Read these off the array that follows.
1) The entry just right of the largest entry?
2) The largest entry in the first column?
3) The entry just left of 120?
4) The bottom entry of the column that holds the smallest entry?
5) The entry directly above 37?
6) The entry in the top-right corner?
7) The entry directly below 145?
8) The first entry of the largest entry's row?
139, 93, 64, 86, 207, 183, 39, 120, 117, 182, 30, 145
105, 175, 183, 67, 107, 193, 68, 158, 218, 151, 37, 95
47, 173, 85, 83, 132, 121, 125, 111, 148, 62, 163, 77
1) 151
2) 139
3) 39
4) 163
5) 30
6) 145
7) 95
8) 105

x =
[[101 118 147 156 131 180]
 [110 104 107 116 115 112]
 [ 85 136 152 132 129 165]
 [113 138 137 128 106  97]
 [130 133 143 137 160 157]
 [147 151 167 131 185 187]
 [117 157 155 119 128  93]
 [140 124 112 126 109 223]]
Give the entry in the bottom-left corner.
Answer: 140
The first entry of the smallest entry's row is 85
Give the last entry, reading row by row.
Answer: 223
Give the top-right entry.
Answer: 180
Give the 5th-last entry, reading row by row.
Answer: 124
Give the second entry from the end, reading row by row.
Answer: 109
Give the entry directly above the largest entry.
Answer: 93
Give the entry directly above 143.
Answer: 137
The entry in the top-left corner: 101
Give the entry just left of 138.
Answer: 113
The 2nd entry on the diagonal from the top-right corner: 115
Give the entry directly above the smallest entry.
Answer: 110
The entry just right of 155 is 119
The second entry on the main diagonal -> 104
The entry directly above 106: 129
Give the entry just left of 129.
Answer: 132
Give the entry directly above 132.
Answer: 116
Give the third largest entry.
Answer: 185

[[156 104  78  73 111  98 166 183  78  54 109]
 [127 158 149  95 155 118  91 146  93 105 104]]
What is the top entry of the column that holds the smallest entry? 54
The entry just left of 158 is 127
The entry just right of 91 is 146
The entry just right of the smallest entry is 109
What is the entry in the top-left corner? 156
What is the entry just right of 95? 155
What is the entry in the bottom-right corner? 104

178, 127, 139, 202, 121, 110, 64, 129, 149
212, 111, 154, 204, 92, 73, 36, 131, 122
170, 127, 155, 115, 81, 125, 77, 113, 158
170, 118, 136, 155, 114, 154, 67, 157, 141
184, 129, 116, 167, 113, 116, 70, 151, 108
176, 124, 153, 180, 102, 99, 44, 147, 136
157, 137, 133, 116, 103, 119, 83, 101, 143
156, 128, 126, 125, 121, 144, 80, 107, 143
176, 154, 96, 146, 118, 67, 95, 67, 104
196, 135, 128, 200, 105, 42, 43, 118, 94
The entry just right of the largest entry: 111
The 2nd smallest entry: 42
The 3rd largest entry -> 202
The entry directly below 137 is 128
Find the third entry on the diagonal from the top-right corner.
77
Find the minimum.
36
The entry directly above the largest entry is 178
The entry just right of 101: 143
Find the last entry, reading row by row.
94
The fifth entry from the end, reading row by row: 105
Find the entry directly above the smallest entry.
64
The smallest entry in the first column -> 156
The entry just right of 151 is 108
Find the largest entry in the first column.
212
The second entry, reading row by row is 127
The entry just left of 81 -> 115
Find the entry directly below 102.
103
The largest entry in the last column is 158
The entry directly above 200 -> 146
Find the entry just right of 70.
151
Find the second entry on the diagonal from the top-right corner.
131
Find the top-right entry.
149
Find the bottom entry of the column that holds the smallest entry.
43
Find the fifth entry in reading order.
121
Find the entry directly below the largest entry.
170
Find the entry just left of 149.
129
Find the entry just right of 153.
180

Questions about the matrix below.
1) What is the top-right entry?
2) What is the entry directly below the largest entry?
3) What is the top-left entry?
4) What is the fifth entry in reading order?
5) What is the last entry in the row that holds the largest entry?
6) What is the bottom-left entry?
7) What is the entry in the bottom-right corner?
8) What is the largest entry in the first column?
172, 170, 172, 173
119, 120, 120, 119
151, 152, 151, 151
160, 157, 159, 160
130, 130, 130, 130
138, 137, 138, 139
131, 133, 131, 130
199, 198, 199, 200
113, 114, 113, 113
113, 113, 112, 112
1) 173
2) 113
3) 172
4) 119
5) 200
6) 113
7) 112
8) 199

W =
array([[140, 115, 128, 114, 118, 149],
       [133, 223, 133, 123, 124, 141],
       [122, 104, 121, 107, 129, 109],
       [100, 140, 167, 121, 168, 170],
       [137, 134, 133, 169, 101, 119]])
The entry in the bottom-right corner is 119
What is the entry directly below the smallest entry?
Answer: 137
What is the entry directly above the smallest entry?
Answer: 122
What is the smallest entry in the first column?
Answer: 100
What is the top-left entry?
Answer: 140
The entry just right of 134 is 133
What is the entry directly above the largest entry?
Answer: 115
The entry just left of 118 -> 114
The last entry in the row that holds the smallest entry is 170
The smallest entry in the last column is 109
The entry in the top-right corner: 149
The entry directly above 168 -> 129
What is the 3rd entry in reading order?
Answer: 128
What is the entry directly below 123?
Answer: 107
The entry directly above 124 -> 118
The bottom entry of the column that holds the largest entry -> 134
